Here are some points, one per row:
tensor([ 0.00, -0.22,  0.46, -1.19, -0.09, -0.35,  0.18, -0.61, -0.47,
        -1.89,  1.33,  0.35, -0.60, -1.24, -0.89, -0.87, -0.33, -0.99,
         0.59, -0.88,  0.87,  1.12,  0.42, -0.42])
tensor([ 0.28,  1.36,  0.76, -0.55,  0.70, -1.97,  0.64,  2.40, -0.46,
        -0.81,  0.35,  0.21, -1.23,  0.28, -1.83,  1.58,  0.19, -0.54,
        -0.75,  0.24,  0.28, -0.47,  0.53, -0.48])
tensor([ 1.44,  1.45,  0.81,  0.39,  2.04, -0.33, -0.10, -1.12, -0.80,
        -0.75, -0.37,  1.83,  1.41,  0.37,  0.27, -0.90,  1.16,  1.81,
        -0.60,  2.24,  0.16,  1.94,  0.59,  0.01])
tensor([-0.05,  1.48, -0.36,  1.13, -1.52, -0.63, -0.45,  1.07,  1.14,
        -0.42,  0.56, -0.66, -0.04, -1.49, -0.87,  0.24,  0.41,  1.68,
         0.60,  0.96,  0.45, -0.19,  0.38,  0.40])
tensor([ 0.13,  0.51,  0.16, -1.16, -0.22,  1.01, -1.49,  0.46, -0.78,
         0.34, -0.76,  0.78, -0.72,  0.58, -1.30, -0.73, -0.54,  0.77,
        -1.96, -1.31, -1.43, -1.19, -1.33, -2.36])
tensor([-0.25, -2.37, -0.86, -0.78,  0.05,  0.75,  0.30,  0.93,  0.75,
        -0.57, -1.31, -0.71,  0.00, -0.60,  0.08, -1.07, -0.14,  1.77,
         0.55, -0.42,  1.19, -0.02,  0.60,  0.30])
tensor([ 0.72, -0.61,  0.60, -0.53, -1.00, -1.54,  0.33,  0.28, -0.09,
         0.47,  0.58, -0.15,  2.28,  0.03,  1.99, -0.46, -0.40,  0.89,
        -3.22,  0.07, -0.11, -1.15,  0.55,  0.20])
tensor([-0.86, -0.59, -0.32, -0.06,  0.67,  0.69,  0.15,  0.85,  0.56,
        -2.27, -2.39,  1.27, -0.65,  0.01,  1.12, -0.92, -2.34,  0.69,
         0.80,  1.07, -0.41, -0.39,  0.11, -0.01])
tensor([ 2.25,  0.36, -0.69,  1.95, -2.70,  0.56, -0.81,  0.51, -0.63,
        -1.87, -0.56, -1.51,  0.09,  0.66,  0.45,  0.67, -0.49, -0.98,
        -0.30, -0.54, -1.15,  0.69,  1.03,  0.72])
tensor([ 0.66, -0.64,  0.75,  0.71,  1.61, -0.06,  0.26, -0.25, -1.07,
        -0.27,  0.37, -0.37, -0.63, -1.00, -0.50, -0.45, -0.63,  0.70,
        -0.25, -2.05, -0.25,  1.24,  0.73,  1.27])
tensor([ 0.11, -0.28, -1.77, -0.03,  2.06,  0.57,  1.21, -0.47,  0.68,
         0.61, -0.25, -0.97, -0.46, -0.20, -0.87,  1.06,  0.36,  0.15,
        -1.01, -0.24,  1.72, -0.63, -0.48,  1.29])
tensor([ 0.61,  0.70, -0.12,  0.03, -0.40,  2.15,  1.72,  1.20, -1.33,
         0.25, -0.20,  0.67,  0.88,  1.53,  0.07, -0.77,  1.81, -0.78,
         1.78, -0.02,  0.71, -1.56,  1.06, -0.37])
tensor([-1.14, -0.16,  1.24,  0.39, -0.73,  1.91,  0.30,  1.02, -0.49,
         1.12,  1.90, -0.07, -1.61,  1.23, -0.92, -0.39, -0.87,  0.48,
        -0.61,  2.24,  0.22,  0.07,  0.35,  0.65])
tensor([-0.23, -0.79, -1.76,  1.72, -1.35, -0.97,  0.44, -0.47, -0.55,
         1.38, -1.32,  1.53, -0.50, -1.54, -1.47, -0.43,  1.44, -0.29,
        -0.36,  1.04, -0.42,  0.05, -0.54,  0.58])
tensor([-0.02,  0.76, -0.62, -1.95, -0.23, -0.42, -0.25, -0.99, -1.89,
        -1.23, -0.64, -0.81,  0.06, -1.31, -0.61, -1.65,  0.52, -0.81,
         0.08,  0.14, -0.04, -1.57, -1.71,  0.04])
tensor([-1.28,  0.61, -0.15, -1.20, -0.36, -1.05, -2.08,  0.92, -1.91,
         0.85, -0.33, -0.23, -1.43, -0.51,  2.48,  1.03,  1.11,  0.24,
         0.98,  0.17,  0.25,  1.15,  0.13,  0.91])
tensor([ 1.09, -0.84,  1.09, -1.27,  0.33, -0.97, -1.96,  0.32,  0.17,
         1.66,  0.10, -0.14,  1.59,  0.75, -0.56, -1.08, -0.01, -0.61,
         0.86, -0.28,  1.33, -0.79,  1.60,  0.64])
tensor([-0.42, -0.97, -0.89, -0.92,  0.74,  0.24, -0.01,  0.32,  0.00,
        -1.46,  1.91, -0.22,  1.33,  1.24, -0.21,  0.58,  0.41, -1.48,
        -0.13,  0.22, -1.01,  2.10, -1.25,  0.09])
tensor([-1.20, -0.70, -0.15, -0.69,  0.74,  0.09, -0.92, -1.19, -0.55,
        -0.52, -0.12, -1.17, -1.16,  0.59, -0.20,  1.24,  0.24,  0.92,
        -1.04,  0.45, -1.11, -0.63,  1.53, -0.98])
tensor([ 1.16,  0.82, -0.74, -1.12, -0.07,  0.86, -0.21,  0.24,  1.49,
         0.61,  0.24, -2.37, -0.35,  0.49, -0.15, -1.50,  1.06,  0.22,
        -0.34,  0.83, -0.32,  0.93, -1.57,  0.97])
tensor([-0.48,  0.80, -1.01,  1.27,  0.40, -0.31,  0.36,  0.70,  1.00,
        -0.01,  0.99,  0.89,  0.50, -0.87,  0.64, -1.58, -0.02, -1.10,
        -1.12, -1.55,  0.49,  0.49,  0.50, -1.24])
tensor([-0.33,  0.51,  2.39,  1.92,  0.63,  0.49, -0.21,  1.18,  0.92,
        -0.02,  0.00, -1.89,  0.35, -1.56,  1.11, -0.04,  0.03, -0.07,
         0.66,  0.46,  0.22, -0.47, -1.79, -1.60])
tensor([-0.36,  0.04,  1.60,  0.23,  0.14, -0.90,  0.01, -0.73, -1.17,
         0.45, -0.44,  0.50, -0.44, -0.24,  0.41,  0.05, -0.86, -1.83,
        -0.26,  0.08,  1.69,  0.72, -0.30,  0.29])
tensor([-1.36, -0.03, -0.32,  0.40, -0.15,  0.50,  1.33, -0.12, -0.12,
         2.25, -0.10, -0.06, -1.01,  0.51,  1.08, -1.76,  0.31, -0.76,
        -0.62, -0.90, -1.51,  1.32,  0.99, -0.07])
tensor([ 0.45,  0.19, -0.81,  0.43, -0.88, -0.84,  0.68, -0.11, -0.53,
         0.76, -0.26,  0.85, -0.18,  2.26,  0.62,  0.65, -1.79,  1.18,
         0.47, -0.57,  1.37,  0.45, -3.28, -0.48])
tensor([ 0.21, -0.50,  0.36, -0.18, -1.15,  1.24,  0.80, -1.02, -1.07,
         1.05, -1.00, -1.48,  1.56, -0.37, -1.34,  1.84, -0.69,  1.14,
         0.50, -0.42,  0.93,  1.88,  0.15, -2.48])
tensor([-1.50,  1.09, -0.79, -1.05, -0.56,  0.08,  2.30, -0.98,  0.09,
        -0.57,  1.23,  0.03,  0.52, -0.73,  1.88,  0.92,  0.72,  0.29,
         0.25,  0.26, -0.24, -0.95,  0.75, -0.87])
tensor([ 0.57,  1.09, -0.55, -0.03, -0.06,  2.87, -1.08, -1.13,  0.11,
         0.64,  0.63,  0.93,  0.38, -1.71,  0.41,  1.26, -1.74, -1.28,
        -0.91,  0.50,  0.42, -1.01,  0.27,  1.46])
tensor([-0.30,  2.36, -1.07, -0.27, -0.03, -1.27,  0.59, -0.34,  1.54,
         0.86, -0.56, -0.34,  0.12,  1.12, -0.93, -0.01, -1.87,  0.46,
         1.18, -0.94, -0.17,  0.02,  1.04,  0.27])
tensor([-0.05,  1.32,  0.54,  0.85,  1.17,  0.22, -1.15, -2.02,  0.20,
        -0.04, -0.68, -0.84, -0.07,  1.00,  0.28,  0.27,  0.64,  0.44,
         1.19, -1.27, -1.29, -0.93, -0.40,  0.08])
tensor([-2.75, -0.59, -0.23,  0.40,  0.60, -0.22, -0.86,  1.30, -0.03,
         0.20, -0.53,  0.41,  3.38,  0.00, -1.09,  0.74,  0.08, -0.87,
         0.05,  0.21, -1.38,  0.23, -0.46,  1.05])
tensor([ 0.07, -0.57, -0.88, -0.30, -0.62,  0.48, -2.08, -0.53,  2.52,
        -0.32,  0.18,  1.66, -0.72,  0.65,  0.42,  0.60,  1.34, -0.45,
         0.04, -0.02,  1.47,  0.55,  0.28, -1.52])
tensor([-0.50, -0.96,  1.33,  1.07, -0.06,  0.40,  0.08,  0.12, -0.27,
        -1.05,  0.66,  1.22, -0.41,  0.46, -0.02,  0.97,  1.72,  1.36,
        -0.44, -2.31,  0.31, -1.01, -0.65,  1.49])
tensor([-0.12, -0.88,  1.84, -1.18, -1.68, -0.45,  0.82, -1.54,  1.25,
         0.03,  1.51,  1.28, -0.27, -0.47, -0.66, -0.40, -0.49,  0.53,
         1.42,  0.17, -1.37, -0.14, -0.52,  0.87])
tensor([ 1.18, -0.49,  1.52, -1.00,  0.15, -0.03,  1.61,  0.31,  1.97,
         0.34, -2.60,  0.29, -0.69, -0.19,  0.48,  1.40,  1.00, -1.95,
        -0.65,  0.30, -0.91,  0.29, -0.03,  0.22])
tensor([ 2.74, -1.59, -1.20, -0.09,  1.72, -0.75, -0.18,  1.13, -0.56,
         1.47,  1.75,  0.81, -0.43, -1.08,  0.71,  0.87, -0.63,  0.18,
         1.54,  0.48, -1.80, -0.76, -0.10, -1.14])
tensor([-0.48, -1.75, -0.08,  2.01,  0.38, -1.55, -0.11, -1.63, -0.20,
        -0.94,  0.44, -1.35, -0.58,  1.44,  0.00, -0.59, -0.23, -1.26,
         0.14,  1.32,  0.49, -1.53,  0.29, -0.75])
Along one direction, these points spread out more than along any other. Take the direction at right angles to it along which they spread out most. Go by this last direction. How many in every 100 of the points above lie lower along it than each point below? Round to a whole number. More than half of the points above lie lower than the first one.
tensor([-2.75, -0.59, -0.23,  0.40,  0.60, -0.22, -0.86,  1.30, -0.03,
         0.20, -0.53,  0.41,  3.38,  0.00, -1.09,  0.74,  0.08, -0.87,
         0.05,  0.21, -1.38,  0.23, -0.46,  1.05]) 27
tensor([-0.12, -0.88,  1.84, -1.18, -1.68, -0.45,  0.82, -1.54,  1.25,
         0.03,  1.51,  1.28, -0.27, -0.47, -0.66, -0.40, -0.49,  0.53,
         1.42,  0.17, -1.37, -0.14, -0.52,  0.87]) 46
tensor([ 1.09, -0.84,  1.09, -1.27,  0.33, -0.97, -1.96,  0.32,  0.17,
         1.66,  0.10, -0.14,  1.59,  0.75, -0.56, -1.08, -0.01, -0.61,
         0.86, -0.28,  1.33, -0.79,  1.60,  0.64]) 57
tensor([ 1.44,  1.45,  0.81,  0.39,  2.04, -0.33, -0.10, -1.12, -0.80,
        -0.75, -0.37,  1.83,  1.41,  0.37,  0.27, -0.90,  1.16,  1.81,
        -0.60,  2.24,  0.16,  1.94,  0.59,  0.01]) 62
tensor([ 2.25,  0.36, -0.69,  1.95, -2.70,  0.56, -0.81,  0.51, -0.63,
        -1.87, -0.56, -1.51,  0.09,  0.66,  0.45,  0.67, -0.49, -0.98,
        -0.30, -0.54, -1.15,  0.69,  1.03,  0.72]) 30
tensor([-0.86, -0.59, -0.32, -0.06,  0.67,  0.69,  0.15,  0.85,  0.56,
        -2.27, -2.39,  1.27, -0.65,  0.01,  1.12, -0.92, -2.34,  0.69,
         0.80,  1.07, -0.41, -0.39,  0.11, -0.01]) 59
tensor([-0.23, -0.79, -1.76,  1.72, -1.35, -0.97,  0.44, -0.47, -0.55,
         1.38, -1.32,  1.53, -0.50, -1.54, -1.47, -0.43,  1.44, -0.29,
        -0.36,  1.04, -0.42,  0.05, -0.54,  0.58]) 8
tensor([-1.28,  0.61, -0.15, -1.20, -0.36, -1.05, -2.08,  0.92, -1.91,
         0.85, -0.33, -0.23, -1.43, -0.51,  2.48,  1.03,  1.11,  0.24,
         0.98,  0.17,  0.25,  1.15,  0.13,  0.91]) 68
tensor([ 0.00, -0.22,  0.46, -1.19, -0.09, -0.35,  0.18, -0.61, -0.47,
        -1.89,  1.33,  0.35, -0.60, -1.24, -0.89, -0.87, -0.33, -0.99,
         0.59, -0.88,  0.87,  1.12,  0.42, -0.42]) 73
tensor([ 0.11, -0.28, -1.77, -0.03,  2.06,  0.57,  1.21, -0.47,  0.68,
         0.61, -0.25, -0.97, -0.46, -0.20, -0.87,  1.06,  0.36,  0.15,
        -1.01, -0.24,  1.72, -0.63, -0.48,  1.29]) 32
tensor([ 0.45,  0.19, -0.81,  0.43, -0.88, -0.84,  0.68, -0.11, -0.53,
         0.76, -0.26,  0.85, -0.18,  2.26,  0.62,  0.65, -1.79,  1.18,
         0.47, -0.57,  1.37,  0.45, -3.28, -0.48]) 89
tensor([-1.50,  1.09, -0.79, -1.05, -0.56,  0.08,  2.30, -0.98,  0.09,
        -0.57,  1.23,  0.03,  0.52, -0.73,  1.88,  0.92,  0.72,  0.29,
         0.25,  0.26, -0.24, -0.95,  0.75, -0.87]) 16
